[[125 138 142 125 136 123 135 145 130 130 132]
 [122 138 141 131 139 122 129 130 120 136 136]
 [119 142 151 131 149 119 133 140 116 139 138]]
->
[[122 138 141 131 139 122 129 130 120 136 136]
 [125 138 142 125 136 123 135 145 130 130 132]
 [119 142 151 131 149 119 133 140 116 139 138]]

[[129 111 140 128]
 [136 127 146 126]
 [143 110 122 143]
 [149 131 139 107]
 [131 147 118 134]]
->
[[131 147 118 134]
 [143 110 122 143]
 [149 131 139 107]
 [129 111 140 128]
 [136 127 146 126]]

[[120 119 105 113 106 106 121 115]
 [132 131 136 141 132 144 131 131]
 [131 134 144 134 141 139 127 137]
 [115 120 123 128 121 131 120 126]
 [133 142 139 136 131 141 134 132]
 [116 112 140 127 135 129 123 136]]
->
[[120 119 105 113 106 106 121 115]
 [115 120 123 128 121 131 120 126]
 [132 131 136 141 132 144 131 131]
 [133 142 139 136 131 141 134 132]
 [116 112 140 127 135 129 123 136]
 [131 134 144 134 141 139 127 137]]

[[108 137 123 139 121 141 127 122 119 107 116]
 [111 123 104 123 109 150 144 127 133 113 110]
 [108 121 116 128 114 144 132 126 128 108 110]
 [118 138 130 149 136 128 119 112 104 121 127]
 [102 144 128 154 130 139 115 114 102 104 122]]
->
[[111 123 104 123 109 150 144 127 133 113 110]
 [108 121 116 128 114 144 132 126 128 108 110]
 [108 137 123 139 121 141 127 122 119 107 116]
 [102 144 128 154 130 139 115 114 102 104 122]
 [118 138 130 149 136 128 119 112 104 121 127]]

[[129 124 123 134 119 130 127 110 142]
 [122 107 127 132 137 102 130 112 138]
 [127 129 117 140 133 132 140 134 128]
 [123 107 129 131 135 103 127 108 139]
 [129 121 128 136 119 127 126 109 141]
 [126 126 120 137 129 126 138 126 133]]
->
[[127 129 117 140 133 132 140 134 128]
 [126 126 120 137 129 126 138 126 133]
 [129 124 123 134 119 130 127 110 142]
 [122 107 127 132 137 102 130 112 138]
 [129 121 128 136 119 127 126 109 141]
 [123 107 129 131 135 103 127 108 139]]

[[124 124 128 127 111 126 155 122 138]
 [133 131 134 129 115 140 147 112 134]
 [121 136 121 133 117 111 130 117 138]]
->
[[121 136 121 133 117 111 130 117 138]
 [124 124 128 127 111 126 155 122 138]
 [133 131 134 129 115 140 147 112 134]]

[[126 119 113 120 115 151 139 134]
 [122 125 129 154 128 121 114 115]
 [102 120 122 127 140 136 131 138]
 [110 107 117 127 137 116 124 126]
 [141 137 146 127 121 115 140 140]
 [142 133 140 113 133 136 145 116]
 [117 122 126 150 125 118 116 112]
 [137 144 145 126 118 113 129 141]]
->
[[126 119 113 120 115 151 139 134]
 [110 107 117 127 137 116 124 126]
 [102 120 122 127 140 136 131 138]
 [117 122 126 150 125 118 116 112]
 [122 125 129 154 128 121 114 115]
 [142 133 140 113 133 136 145 116]
 [137 144 145 126 118 113 129 141]
 [141 137 146 127 121 115 140 140]]

[[115 113 109 128 125 109 122 111 137 134 119 114 119 120]
 [128 148 142 117 151 133 121 136 115 114 118 150 143 136]
 [143 124 150 125 129 126 127 119 114 124 112 152 104 140]
 [125 156 124 130 136 116 129 144 139 137 137 127 154 133]]
->
[[115 113 109 128 125 109 122 111 137 134 119 114 119 120]
 [125 156 124 130 136 116 129 144 139 137 137 127 154 133]
 [128 148 142 117 151 133 121 136 115 114 118 150 143 136]
 [143 124 150 125 129 126 127 119 114 124 112 152 104 140]]
